In the data rows, 128 means zero.
Here are some points, one per row:
[111, 160, 154, 108, 119, 144, 130, 152, 119, 104, 131, 143, 138, 126, 196, 162, 85, 111, 129, 104, 109, 154, 68, 114, 99, 106, 85, 94, 91, 85, 167, 100, 113, 148, 141, 153, 101, 96, 131]
[157, 102, 136, 99, 115, 151, 62, 145, 132, 114, 122, 143, 126, 109, 80, 135, 100, 107, 122, 143, 142, 118, 106, 152, 93, 133, 134, 151, 74, 147, 129, 159, 116, 154, 143, 127, 141, 160, 122]
[135, 87, 131, 137, 58, 143, 150, 131, 102, 139, 118, 152, 139, 154, 109, 136, 168, 152, 168, 125, 105, 144, 82, 165, 83, 123, 80, 140, 128, 134, 154, 150, 131, 90, 87, 121, 113, 85, 80]
[105, 106, 151, 122, 120, 120, 138, 112, 121, 128, 116, 120, 100, 119, 127, 125, 152, 99, 124, 130, 115, 132, 160, 122, 149, 101, 106, 116, 151, 122, 75, 134, 170, 175, 136, 113, 118, 160, 128]
[92, 81, 129, 69, 92, 105, 151, 105, 127, 111, 160, 98, 123, 95, 148, 124, 106, 158, 132, 122, 111, 116, 171, 122, 175, 146, 107, 170, 116, 129, 147, 122, 138, 133, 159, 93, 148, 111, 94]
[89, 87, 163, 166, 166, 124, 106, 83, 166, 134, 116, 134, 123, 128, 178, 133, 147, 120, 125, 147, 92, 127, 130, 97, 110, 143, 146, 139, 119, 136, 127, 120, 97, 107, 147, 148, 95, 139, 136]
[127, 156, 117, 193, 118, 148, 121, 131, 129, 113, 124, 119, 157, 139, 141, 107, 124, 119, 200, 123, 117, 129, 177, 73, 140, 187, 120, 144, 139, 131, 104, 154, 88, 132, 133, 128, 133, 116, 122]
[118, 117, 86, 121, 90, 119, 127, 91, 129, 113, 106, 168, 113, 113, 142, 98, 155, 120, 106, 158, 153, 116, 189, 143, 130, 104, 135, 151, 137, 102, 104, 145, 114, 104, 136, 85, 115, 123, 120]
[123, 161, 129, 109, 104, 122, 167, 102, 109, 106, 133, 96, 102, 102, 89, 115, 157, 104, 108, 142, 193, 115, 80, 104, 99, 153, 144, 168, 109, 122, 142, 146, 108, 158, 111, 111, 109, 159, 102]
[110, 124, 156, 113, 102, 145, 120, 90, 149, 129, 140, 141, 127, 149, 145, 96, 102, 194, 129, 105, 144, 128, 157, 135, 119, 132, 173, 107, 157, 94, 81, 155, 111, 133, 162, 122, 129, 127, 100]
[109, 118, 97, 156, 121, 150, 123, 111, 132, 88, 134, 90, 112, 148, 123, 118, 147, 95, 151, 107, 113, 124, 124, 132, 171, 144, 127, 83, 76, 128, 102, 68, 112, 95, 123, 105, 148, 173, 121]
[140, 129, 149, 142, 119, 111, 118, 79, 112, 114, 120, 94, 116, 184, 126, 108, 120, 92, 119, 117, 86, 99, 152, 142, 171, 139, 114, 126, 122, 133, 145, 102, 123, 105, 115, 151, 161, 124, 168]
[123, 119, 114, 192, 133, 109, 114, 84, 130, 81, 147, 112, 109, 122, 125, 125, 87, 111, 96, 101, 126, 106, 127, 125, 137, 137, 137, 120, 129, 187, 82, 122, 133, 141, 134, 139, 171, 109, 133]
[138, 178, 169, 122, 142, 150, 151, 135, 137, 144, 140, 175, 140, 92, 80, 104, 133, 137, 123, 133, 135, 141, 93, 129, 125, 152, 120, 154, 88, 160, 111, 130, 120, 161, 129, 132, 166, 115, 163]
[125, 101, 69, 100, 140, 86, 121, 97, 157, 137, 155, 138, 152, 84, 114, 93, 115, 130, 147, 96, 114, 97, 122, 115, 145, 94, 101, 104, 129, 106, 99, 150, 117, 109, 160, 179, 129, 177, 114]
[141, 114, 103, 110, 133, 118, 153, 140, 169, 147, 182, 143, 123, 163, 76, 170, 119, 97, 104, 99, 119, 124, 130, 126, 108, 116, 143, 146, 160, 127, 142, 84, 113, 166, 100, 122, 98, 119, 111]
[113, 159, 140, 156, 160, 100, 132, 199, 147, 101, 128, 112, 133, 155, 139, 104, 145, 145, 103, 112, 95, 126, 144, 136, 99, 123, 149, 149, 146, 121, 160, 148, 118, 101, 110, 159, 132, 99, 118]
[109, 193, 133, 105, 163, 142, 114, 152, 148, 171, 92, 118, 97, 141, 103, 112, 109, 105, 147, 137, 176, 133, 131, 108, 126, 121, 118, 117, 105, 131, 190, 142, 148, 140, 133, 113, 131, 135, 116]
[159, 122, 124, 95, 104, 154, 95, 176, 113, 95, 178, 116, 148, 143, 120, 136, 149, 118, 112, 153, 116, 106, 71, 103, 114, 94, 134, 142, 179, 98, 117, 164, 141, 106, 157, 112, 144, 73, 119]
[160, 97, 102, 124, 126, 103, 158, 193, 121, 171, 121, 135, 84, 152, 119, 147, 127, 127, 140, 139, 140, 165, 132, 136, 103, 104, 149, 148, 139, 134, 149, 84, 146, 154, 118, 140, 144, 169, 170]
[116, 131, 78, 192, 135, 94, 119, 138, 136, 150, 131, 115, 128, 142, 147, 110, 83, 113, 136, 141, 139, 135, 113, 155, 172, 142, 150, 124, 165, 119, 92, 166, 115, 116, 154, 116, 125, 134, 160]
[141, 101, 148, 207, 136, 138, 139, 125, 115, 127, 107, 128, 142, 112, 133, 120, 132, 116, 138, 100, 102, 59, 133, 146, 158, 115, 151, 127, 90, 81, 137, 131, 110, 112, 123, 114, 124, 110, 106]
[113, 150, 106, 149, 135, 134, 107, 111, 73, 176, 107, 111, 117, 124, 159, 188, 135, 135, 121, 134, 91, 120, 137, 117, 176, 149, 145, 89, 144, 135, 129, 183, 93, 136, 122, 136, 173, 113, 132]
[204, 136, 157, 165, 120, 114, 98, 139, 157, 145, 127, 127, 107, 93, 173, 142, 150, 152, 107, 105, 112, 166, 117, 141, 149, 89, 143, 149, 136, 149, 180, 123, 119, 95, 73, 100, 125, 121, 73]
[97, 101, 102, 103, 147, 89, 121, 126, 122, 123, 112, 140, 168, 157, 94, 148, 120, 153, 131, 112, 151, 115, 148, 92, 143, 122, 113, 84, 109, 129, 62, 109, 169, 155, 144, 177, 102, 108, 155]
[141, 147, 147, 120, 140, 106, 156, 167, 155, 100, 100, 172, 157, 138, 125, 128, 127, 139, 149, 141, 131, 81, 108, 116, 120, 159, 117, 102, 159, 114, 174, 134, 180, 128, 144, 135, 137, 156, 98]
[162, 131, 90, 79, 151, 117, 119, 119, 88, 126, 137, 129, 144, 132, 136, 145, 142, 108, 131, 132, 106, 169, 113, 161, 64, 150, 115, 117, 138, 119, 138, 154, 155, 80, 131, 81, 101, 86, 138]
[152, 87, 117, 137, 119, 142, 151, 139, 177, 73, 146, 118, 143, 112, 92, 166, 110, 137, 117, 146, 153, 167, 128, 148, 104, 155, 106, 128, 154, 126, 172, 188, 134, 132, 117, 139, 103, 84, 169]
[135, 162, 175, 132, 120, 125, 101, 139, 113, 142, 166, 153, 144, 110, 90, 136, 135, 109, 145, 121, 173, 114, 153, 140, 119, 127, 126, 146, 85, 173, 145, 145, 165, 92, 111, 89, 116, 166, 124]
[93, 132, 110, 87, 111, 91, 128, 99, 115, 122, 129, 117, 181, 120, 130, 120, 121, 132, 138, 192, 136, 103, 163, 126, 114, 114, 146, 115, 137, 111, 129, 137, 91, 130, 132, 119, 143, 110, 125]
[135, 118, 82, 121, 158, 156, 130, 81, 106, 137, 141, 134, 136, 114, 107, 103, 140, 153, 103, 179, 146, 124, 166, 163, 131, 107, 113, 108, 168, 158, 127, 121, 145, 171, 156, 185, 98, 141, 146]
[135, 110, 131, 140, 128, 139, 114, 92, 119, 156, 108, 113, 84, 104, 90, 95, 106, 184, 136, 142, 125, 106, 139, 131, 153, 124, 99, 125, 172, 112, 87, 95, 141, 114, 77, 73, 99, 156, 112]
[140, 106, 123, 124, 168, 149, 130, 152, 120, 89, 126, 150, 151, 134, 177, 118, 142, 110, 136, 113, 132, 151, 85, 95, 153, 115, 123, 158, 112, 156, 152, 142, 132, 138, 138, 100, 80, 101, 138]
[97, 100, 169, 136, 133, 173, 128, 137, 138, 150, 110, 132, 133, 92, 199, 136, 132, 114, 147, 107, 139, 101, 128, 132, 131, 158, 172, 127, 149, 144, 99, 91, 105, 63, 71, 152, 155, 136, 158]
There is one direction along which these points spread out most. Take the direction at right angles to it along which they spread out most. Go by this last direction. Where along it does each point below lie, from 0 to 99? 50 is the average, and the first point above lies past it. One standard deviation of the points above along it is 16.
[140, 106, 123, 124, 168, 149, 130, 152, 120, 89, 126, 150, 151, 134, 177, 118, 142, 110, 136, 113, 132, 151, 85, 95, 153, 115, 123, 158, 112, 156, 152, 142, 132, 138, 138, 100, 80, 101, 138] 60
[127, 156, 117, 193, 118, 148, 121, 131, 129, 113, 124, 119, 157, 139, 141, 107, 124, 119, 200, 123, 117, 129, 177, 73, 140, 187, 120, 144, 139, 131, 104, 154, 88, 132, 133, 128, 133, 116, 122] 66
[109, 118, 97, 156, 121, 150, 123, 111, 132, 88, 134, 90, 112, 148, 123, 118, 147, 95, 151, 107, 113, 124, 124, 132, 171, 144, 127, 83, 76, 128, 102, 68, 112, 95, 123, 105, 148, 173, 121] 64
[109, 193, 133, 105, 163, 142, 114, 152, 148, 171, 92, 118, 97, 141, 103, 112, 109, 105, 147, 137, 176, 133, 131, 108, 126, 121, 118, 117, 105, 131, 190, 142, 148, 140, 133, 113, 131, 135, 116] 44
[135, 87, 131, 137, 58, 143, 150, 131, 102, 139, 118, 152, 139, 154, 109, 136, 168, 152, 168, 125, 105, 144, 82, 165, 83, 123, 80, 140, 128, 134, 154, 150, 131, 90, 87, 121, 113, 85, 80] 59
[93, 132, 110, 87, 111, 91, 128, 99, 115, 122, 129, 117, 181, 120, 130, 120, 121, 132, 138, 192, 136, 103, 163, 126, 114, 114, 146, 115, 137, 111, 129, 137, 91, 130, 132, 119, 143, 110, 125] 34
[140, 129, 149, 142, 119, 111, 118, 79, 112, 114, 120, 94, 116, 184, 126, 108, 120, 92, 119, 117, 86, 99, 152, 142, 171, 139, 114, 126, 122, 133, 145, 102, 123, 105, 115, 151, 161, 124, 168] 64
[123, 119, 114, 192, 133, 109, 114, 84, 130, 81, 147, 112, 109, 122, 125, 125, 87, 111, 96, 101, 126, 106, 127, 125, 137, 137, 137, 120, 129, 187, 82, 122, 133, 141, 134, 139, 171, 109, 133] 54
[135, 118, 82, 121, 158, 156, 130, 81, 106, 137, 141, 134, 136, 114, 107, 103, 140, 153, 103, 179, 146, 124, 166, 163, 131, 107, 113, 108, 168, 158, 127, 121, 145, 171, 156, 185, 98, 141, 146] 17
[162, 131, 90, 79, 151, 117, 119, 119, 88, 126, 137, 129, 144, 132, 136, 145, 142, 108, 131, 132, 106, 169, 113, 161, 64, 150, 115, 117, 138, 119, 138, 154, 155, 80, 131, 81, 101, 86, 138] 44
[141, 114, 103, 110, 133, 118, 153, 140, 169, 147, 182, 143, 123, 163, 76, 170, 119, 97, 104, 99, 119, 124, 130, 126, 108, 116, 143, 146, 160, 127, 142, 84, 113, 166, 100, 122, 98, 119, 111] 38
